One turning vector, and how many steps it has turned
The counts run from 0 to 222.
[-1.36 -0.97  1.65 -0.44  0.08  1.09  0.65  1.15  0.86 -1.29 -0.46  0.64
  0.09 -0.06 -2.41 -1.35 -0.85  2.16  3.37 -1.17  0.39 -0.30 -0.49  0.18
  0.53 -0.40  1.88 -2.30 -2.07  2.47  3.81 -1.30  1.78  2.05  2.43  0.67
  2.00 -2.28  0.97  2.15 -0.10  0.76 -1.46 -0.28 -0.65  0.44] -> 146
[-0.68 -1.63  0.88  0.04  0.78 -0.82  0.26 -0.90  1.41 -0.93 -2.15 -2.37
  1.93  1.86 -0.35 -0.11  2.19 -0.56 -0.91 -1.16 -2.35 -0.53 -0.20 -2.21
 -1.94  0.70  1.27  0.60  2.51 -2.54 -0.83  0.98  0.09 -3.23 -0.18  3.11
 -0.52  0.10 -0.30 -1.57  0.17  1.53 -2.33  0.35 -1.33  0.97] -> 72
[-2.31  2.13  1.08  0.90 -0.92  0.54 -0.33  2.06 -0.56  3.41  2.62  0.98
  1.30  0.34 -2.28  1.22 -1.79  1.54  0.36  0.77  1.51  1.70 -0.56 -0.63
 -0.30  2.72 -0.47  1.37 -1.54  2.09  0.91 -1.11 -0.47  1.98 -1.02 -0.15
  3.17  0.74  1.46  2.69  0.62 -0.05  0.86  0.73  0.52  0.66] -> 18
[ 1.68  0.69  2.32  1.86  1.20  1.00  1.96  0.35 -0.65 -0.03  2.53  0.30
  0.63  0.41 -1.30 -2.17  1.88  1.01 -3.42  1.57 -2.67  1.53 -1.02  0.34
  0.20 -2.18  0.38 -0.16 -0.34 -0.71  0.75  0.92  1.30 -1.09  0.46  1.15
  0.06 -0.97 -2.32  2.12  1.51  0.23 -0.60  1.16  1.74  0.53] -> 105
[ 1.01  0.12 -3.84 -1.14  0.23  0.41  3.07  0.70  2.06  1.17 -1.95 -0.17
  0.11 -1.67 -0.05  2.11  0.36  2.41 -0.17 -0.45 -2.00 -1.14  1.00 -0.18
 -0.60  0.97 -1.24  3.29  2.28 -1.31  0.43  0.16  1.46 -1.18 -0.29 -0.77
  0.58 -1.01  1.45 -0.23 -0.63 -0.49  0.12 -1.52  0.41  2.07] -> 212
[-3.22  2.92 -0.57  1.27 -0.67 -0.73 -0.68  2.24 -0.80  1.32  2.78 -1.06
  0.41 -0.42 -2.04  1.56 -2.05  1.52 -0.03  1.69  0.11  1.02  1.21 -0.80
  0.65  3.72 -1.21  1.12  1.93  2.68  1.07  0.43  0.95  0.68 -0.39 -0.89
 -1.69  0.04  0.57  1.84 -0.70  0.70  1.24 -2.65 -1.34 -0.04] -> 11
[-2.23 -1.38 -1.92 -0.31  1.76 -1.04  1.49  1.09  1.92  3.26 -2.04  1.38
  0.02  0.11  0.48  0.95  0.71  2.18 -1.15 -0.92 -3.64  0.06  0.46  0.30
 -1.75  2.33 -0.17  1.60  1.71 -2.71 -1.11 -1.00  1.75 -0.30 -0.30 -0.50
  0.85  1.26  0.97  1.11  0.25  0.92 -1.25 -0.67  0.26  2.50] -> 219
[-0.23 -2.01  2.59 -0.82  0.15 -0.38  0.94 -2.83  0.34 -0.07 -1.49 -1.01
  1.69  1.33  2.21  0.05 -0.05 -0.77 -1.92  0.44  1.01  1.23  0.74 -0.52
 -1.95  1.33 -1.82  1.16 -0.35 -2.51 -1.79  0.64 -1.08 -2.77  0.97  1.69
  0.75 -1.07  1.84 -3.06  1.19  0.00 -3.40  0.24 -1.56 -1.13] -> 78
[-0.41 -2.04 -1.94  1.12 -0.57 -1.06 -0.69 -0.22 -0.15 -3.67  1.17 -1.47
 -1.41 -2.00  0.26 -1.53  0.60  0.84  1.27 -0.13 -0.33  0.99 -1.11  0.77
  1.91  0.71  0.38 -1.08  1.13  0.72  2.71  0.42  0.52 -0.27  1.23  0.75
 -2.16 -0.32 -0.96 -0.12  2.56  1.20 -3.05 -1.00 -3.86  0.94] -> 150
[ 0.38  1.98  2.59 -0.38  0.61  1.36 -0.74 -0.63 -2.05 -3.17  2.82 -1.83
  2.48  2.90 -0.39 -0.92 -0.45  0.16 -1.67  0.58 -1.76  0.93  0.19  0.97
 -0.89 -1.85 -1.86  0.11  0.81  0.10  2.11  1.99  2.67 -3.45 -0.54 -0.35
 -2.13 -0.14  0.10 -0.95  0.76 -0.68 -1.34 -0.24 -1.46 -1.29] -> 87
[-1.39 -0.91 -0.19  2.28 -1.41 -1.87 -0.65  0.79  0.82  2.59  1.80 -1.82
  1.34 -2.56 -2.44 -0.36 -0.16  0.70 -2.99  0.35  0.34  0.61 -0.73  0.98
  0.90  3.65 -1.44  0.37  0.34 -1.13 -2.83 -1.31 -1.59 -1.57 -1.32  0.16
 -0.37  3.00 -0.43  1.38  1.38 -0.52 -2.27  0.97 -0.72 -1.28] -> 15
[-1.72 -2.05  2.87  0.74 -1.15 -0.51  2.14 -0.77  2.51  0.86 -0.34 -1.93
  0.19 -0.84 -1.51  0.56 -0.42 -0.67  0.52 -0.80  0.61  0.28  1.57  0.91
  0.48  1.43  1.48 -1.73 -0.33 -0.27 -2.20 -1.17 -1.03  1.20  0.35  2.96
  1.02  0.07 -0.19 -0.98  1.31 -0.12 -3.93  0.01 -1.03  0.22] -> 161
[ 0.48  0.26 -0.07 -1.26 -0.24  0.79 -0.05  1.68 -0.10 -0.50  2.19 -2.27
  1.28 -0.80 -0.85  0.04  0.69  1.10  0.61 -3.30 -2.69  0.06  0.45  0.65
 -0.52 -1.68 -1.89  2.94 -1.52  0.25  0.63 -0.43  1.46 -2.46 -2.69 -2.58
  0.29  2.78 -1.69 -0.39 -0.87 -0.98 -0.77  1.49 -0.78  2.13] -> 208
[-1.29 -1.91 -0.22  0.33 -1.11 -1.10 -2.17  1.05 -0.69 -4.04  2.04 -2.72
 -0.22 -1.06 -0.47 -1.53  0.52 -0.10  1.72 -1.88  0.53  0.15 -0.76  0.11
  1.31  0.07  1.23 -1.77  0.03  1.29  2.78  0.64  0.17 -0.48  1.07  0.14
 -2.05  0.44 -1.86  0.35  0.64  1.23 -1.76 -0.30 -3.72  0.38] -> 151
[-3.53 -1.37  1.16 -2.23  0.93 -0.69 -0.37  0.16 -0.91  1.24 -1.90  1.33
  2.54  2.31 -0.10  0.88 -0.71  1.20  1.20 -2.46 -2.25 -0.76 -0.78 -0.83
 -2.20  0.88  1.25  0.25  0.39 -0.50  1.11 -1.29 -0.46 -0.03  1.04  0.62
  3.65  0.73  1.77  0.13 -1.92  0.30 -0.12  1.21  1.23  0.78] -> 57
[ 1.03  1.62  2.16  0.31 -0.17 -0.41  0.35 -0.35 -1.55  0.41 -0.08  0.42
  0.25 -0.27 -0.79 -1.51  0.08  0.73 -1.61 -1.87 -0.29  1.00  1.47 -3.65
 -1.21  1.00  1.99  0.13  0.31  0.73  1.40  0.64 -0.33  1.24  4.03  0.76
  0.27 -0.87 -1.13  2.39 -2.59  1.52  4.37 -0.96  1.67  1.50] -> 114
[-4.53 -1.80  1.68  0.91  0.61 -1.12 -0.64  0.10 -1.07  0.08  0.61  2.52
 -1.45 -1.17 -0.47 -1.51 -1.32  1.55  0.62 -1.49 -2.75  1.66  0.31  0.45
 -0.26 -0.20  2.75 -1.92  0.47  0.84  0.25 -1.87  1.86  2.03  3.02 -1.27
 -0.30  1.23 -0.57  2.32 -0.09  1.83  0.09 -0.64 -0.06  1.29] -> 138
[ 1.71 -1.15  0.96  0.10 -2.19 -0.26  2.10 -1.40  2.35 -1.36  0.88 -2.37
  0.95 -2.07 -2.44  1.61 -0.66 -0.43  0.70  0.19  2.29 -0.87  1.29  2.39
  1.99  0.26 -2.10 -1.21 -0.27 -0.04  0.61 -0.34 -0.52 -0.79  0.02  1.44
  0.77 -0.66  0.44 -2.05  1.42 -1.78 -2.69  1.13 -1.78 -1.67] -> 167
[-3.67 -1.59  1.49 -0.32 -0.35 -0.42 -0.45  0.60 -1.24  0.24  0.03  2.31
 -1.63 -0.72  0.92 -1.80 -2.07  1.67  2.56 -0.20  0.08  0.86  0.73 -0.05
 -0.17  1.71  1.33 -1.31 -1.22  1.45  1.30 -1.69  1.48  2.94  3.67 -1.22
  1.15 -0.56  0.44  1.89 -0.69  1.41  0.86 -1.93 -0.22  0.87] -> 139
[-0.75  0.07 -1.45 -1.26  1.19 -0.16 -0.84 -0.27 -1.69 -2.83  0.28 -0.41
  0.25  2.37  1.70  0.74  1.59  0.78  2.03  0.55 -1.67  1.02 -1.24 -0.76
 -0.96 -0.62 -0.46  2.50  1.20  0.70  3.21  2.29  2.10 -1.00 -0.47 -0.20
 -0.14 -1.35  0.54 -0.57  1.07  2.52 -1.12 -1.68 -2.71  1.77] -> 68
[-0.27 -3.02 -4.29 -1.11 -0.40 -3.38  0.76 -1.07 -0.47  0.08 -1.94  0.42
  0.45 -0.46  2.37  1.69  0.20  1.60 -0.92 -1.16 -2.60 -0.44 -0.96  1.13
 -0.70  1.35 -0.88  1.80  2.53 -2.21 -0.28  0.32 -0.30 -2.40  0.38 -0.66
  0.51  1.04  1.64 -1.24  0.07  0.99 -1.23  0.20 -0.93  0.76] -> 53
[ 0.35 -1.59 -4.23 -2.36 -1.23 -2.60  1.29 -0.91 -0.95  0.58 -3.08  0.94
  0.21  0.27  1.19  2.19 -1.40  1.64  0.54 -1.20 -1.49 -1.26 -0.04  0.49
 -1.25  2.50 -0.73  1.82  3.05 -1.51  0.67  0.12 -0.24 -1.04  1.06 -0.33
  1.63 -0.59  2.80 -0.48 -1.08  0.41  0.28 -0.58  0.78  1.13] -> 52
[ 2.03 -2.05  0.63 -0.51  0.50  0.28  3.23 -0.07  2.27 -1.61 -2.05 -0.78
  0.34 -2.78 -2.01 -1.64  0.47  1.62 -1.49 -2.83 -2.88 -1.45  1.78  0.43
  0.92 -1.41  0.66 -2.52  0.33 -1.08  0.76 -0.41  1.12 -0.58  2.78  0.74
 -0.96  0.22 -0.92  1.47 -1.92 -1.20  0.45 -0.33  1.43  1.30] -> 129
[-0.08 -5.30 -0.39 -0.18 -0.81 -1.21  1.22 -0.75  0.50 -1.40 -0.63  1.53
 -1.30 -3.15  1.07 -1.90 -0.49  0.70  0.71  0.02  0.39  0.97 -1.30  2.30
  1.25  0.98 -0.89 -1.49 -1.55 -1.75 -0.15 -1.32 -0.24  0.60  2.56  0.03
  1.10 -0.20  0.63 -0.49  1.76 -0.09 -3.08  0.78 -1.52 -1.07] -> 142
[ 1.73 -1.49  0.58 -1.96 -1.10 -0.22  1.49 -0.38  0.22  2.07 -1.25 -1.03
  2.55 -1.23 -0.39  2.32  0.14  0.61 -0.66 -4.15  0.12 -0.04  0.25  0.60
 -1.47  0.92 -1.03  1.49 -1.31 -0.72 -1.57 -1.22 -2.28 -0.70 -0.69 -0.45
  3.99  3.26  0.97 -0.42 -0.52 -1.23 -0.61  1.90  0.14  0.72] -> 39
[-3.83  1.46  2.19  1.57 -0.60 -0.47 -1.00  2.73 -1.03  3.24  3.24 -0.05
  0.84  0.05 -2.72  0.37 -1.44  1.09 -0.47  0.80 -0.31  1.97 -0.31 -0.15
  0.46  2.05 -0.21  0.76 -0.69  1.44 -1.03 -1.08  0.04  1.38 -1.42 -0.31
  1.37  1.61 -0.48  2.62  1.38  0.47 -0.39  0.66 -0.35 -0.60] -> 17
[-1.21  1.65 -2.22 -2.61  0.58 -0.22 -0.05  0.77 -1.12 -0.30 -0.58 -0.25
  1.08  1.66 -0.92  2.47 -0.61  2.17  1.45 -2.62 -2.48 -0.98  0.65 -0.03
 -1.89  0.22  1.73  1.40  1.99  0.96  2.95  0.18  1.68  0.52  0.10 -1.22
  1.22  0.54  1.68  1.19 -2.41  0.70  2.05 -0.39  0.76  1.65] -> 50
[ 1.10  1.80 -1.33  0.23 -2.14  0.22 -0.77 -0.03 -2.12 -1.27  3.70 -1.97
  0.85 -1.51 -1.03  0.08  0.32  0.94  1.31 -0.08  1.21  0.11 -1.32 -0.68
  1.51  1.04 -2.11  3.66 -0.37  3.15  3.29  1.55 -0.31 -0.74 -1.75 -1.15
  0.72 -0.86 -0.41  1.17  0.32  0.08  1.62  1.23 -0.88 -0.20] -> 190
[-1.05 -1.81 -1.14 -0.46  1.49 -1.17  2.50 -0.74  0.21  2.04 -2.91  2.50
  0.38  0.61  1.64  1.31 -0.62  1.66  0.66  0.59 -2.69  0.24 -1.39  0.89
 -1.32  0.82  0.77  1.21  0.46 -2.14 -0.57 -1.16  0.47  0.27 -0.07  1.15
  3.26 -1.06  2.57 -0.19  1.89  1.44 -2.34 -0.06  1.28  1.47] -> 59
[-2.21 -0.19  4.39 -0.93 -0.82  1.50  1.88  0.64  2.99  1.74  0.52 -1.57
  2.00 -1.15 -3.14  0.11 -1.27 -0.16  1.48 -0.91  2.40 -1.04  2.37 -0.76
  0.43  1.87 -0.80  0.17 -2.38  1.08 -0.18 -0.84 -0.42 -0.01 -0.04  0.40
  1.18 -0.33  1.05 -0.19 -0.29 -1.65 -2.47  0.68 -0.64 -0.75] -> 0
[ 0.17  2.52  0.20  0.59 -0.26  0.87 -0.82  1.94 -1.13  0.14  3.49 -2.71
  2.54 -0.30 -3.65  1.20  1.42  1.78  0.23 -1.67 -0.17  0.48 -1.66 -0.69
  0.69  0.67  0.44  1.35 -1.32  1.82  3.16  0.37 -0.62  0.84 -2.13  0.01
  2.71  1.40 -0.82  3.03  0.29 -0.54  0.35  2.05 -0.71  1.18] -> 24
[ 3.39 -2.08  0.97  0.23 -0.38  0.72  5.18 -0.14  0.65  0.72 -1.52  1.98
 -2.19 -2.03  0.63 -1.01 -0.48  0.74 -1.08  0.07 -1.61  1.67  2.83  1.14
 -0.14 -1.76 -0.08  0.07 -1.45 -0.49 -1.84 -0.54  1.14  2.20  2.41 -0.06
  1.59 -1.18 -0.13  1.45  1.09 -0.34 -0.23 -1.28  1.80  2.53] -> 123
[-3.03 -1.55 -0.38 -1.22  0.70 -2.33 -2.71 -0.24 -2.73  0.27  1.10 -0.04
  1.70  1.53  1.48  0.16 -0.03  0.47  0.27 -3.22 -3.21  0.61 -0.85  1.00
 -1.98  0.43 -0.32  1.82  1.17 -1.44  0.51 -0.67  0.42 -2.06  0.06 -1.63
  0.01  3.76  0.04 -0.43 -0.14  1.00 -1.22  0.95 -1.25  0.55] -> 55
[-0.18  1.11  2.82  0.85  0.07  0.23  0.14 -1.36 -3.58  0.80  3.25  2.87
 -0.28  1.24  1.45 -1.91 -0.85  0.37 -1.84  3.12 -0.40  3.22  0.00  0.60
 -0.73 -0.13 -1.26  1.46 -0.63  0.51  0.50  1.06  1.52 -0.05  1.82 -0.18
  0.42 -1.18  0.87  1.50  1.41  1.18  1.16 -0.81  0.24 -0.41] -> 100
[-0.15 -1.96  0.38 -0.08 -0.14  0.16  2.05  1.02  1.91 -1.10 -1.50  0.55
 -0.32 -1.28 -1.53  0.21  0.05  2.24  2.38  0.20  0.97  0.06 -0.06  0.08
  0.99  0.47  1.23 -1.80 -1.27  0.95  2.95 -0.29  1.00  2.24  2.82  1.70
  1.85 -3.12  0.68  0.81  0.47  0.22 -1.77 -0.77 -0.63  1.25] -> 147
[-0.86  1.00  2.47  1.80  0.60 -0.53  1.39 -0.77 -1.98  2.24  2.08  2.61
 -0.22  1.19  0.69 -2.40 -0.54  0.01 -3.03  3.70 -2.06  3.35 -0.18  0.60
 -1.56 -0.33 -0.43  1.23  0.73 -0.96 -1.50  0.60  1.83  0.36  1.06  0.40
  0.37 -1.11  0.12  1.47  2.19  1.85  0.45 -1.19  0.92  0.27] -> 99
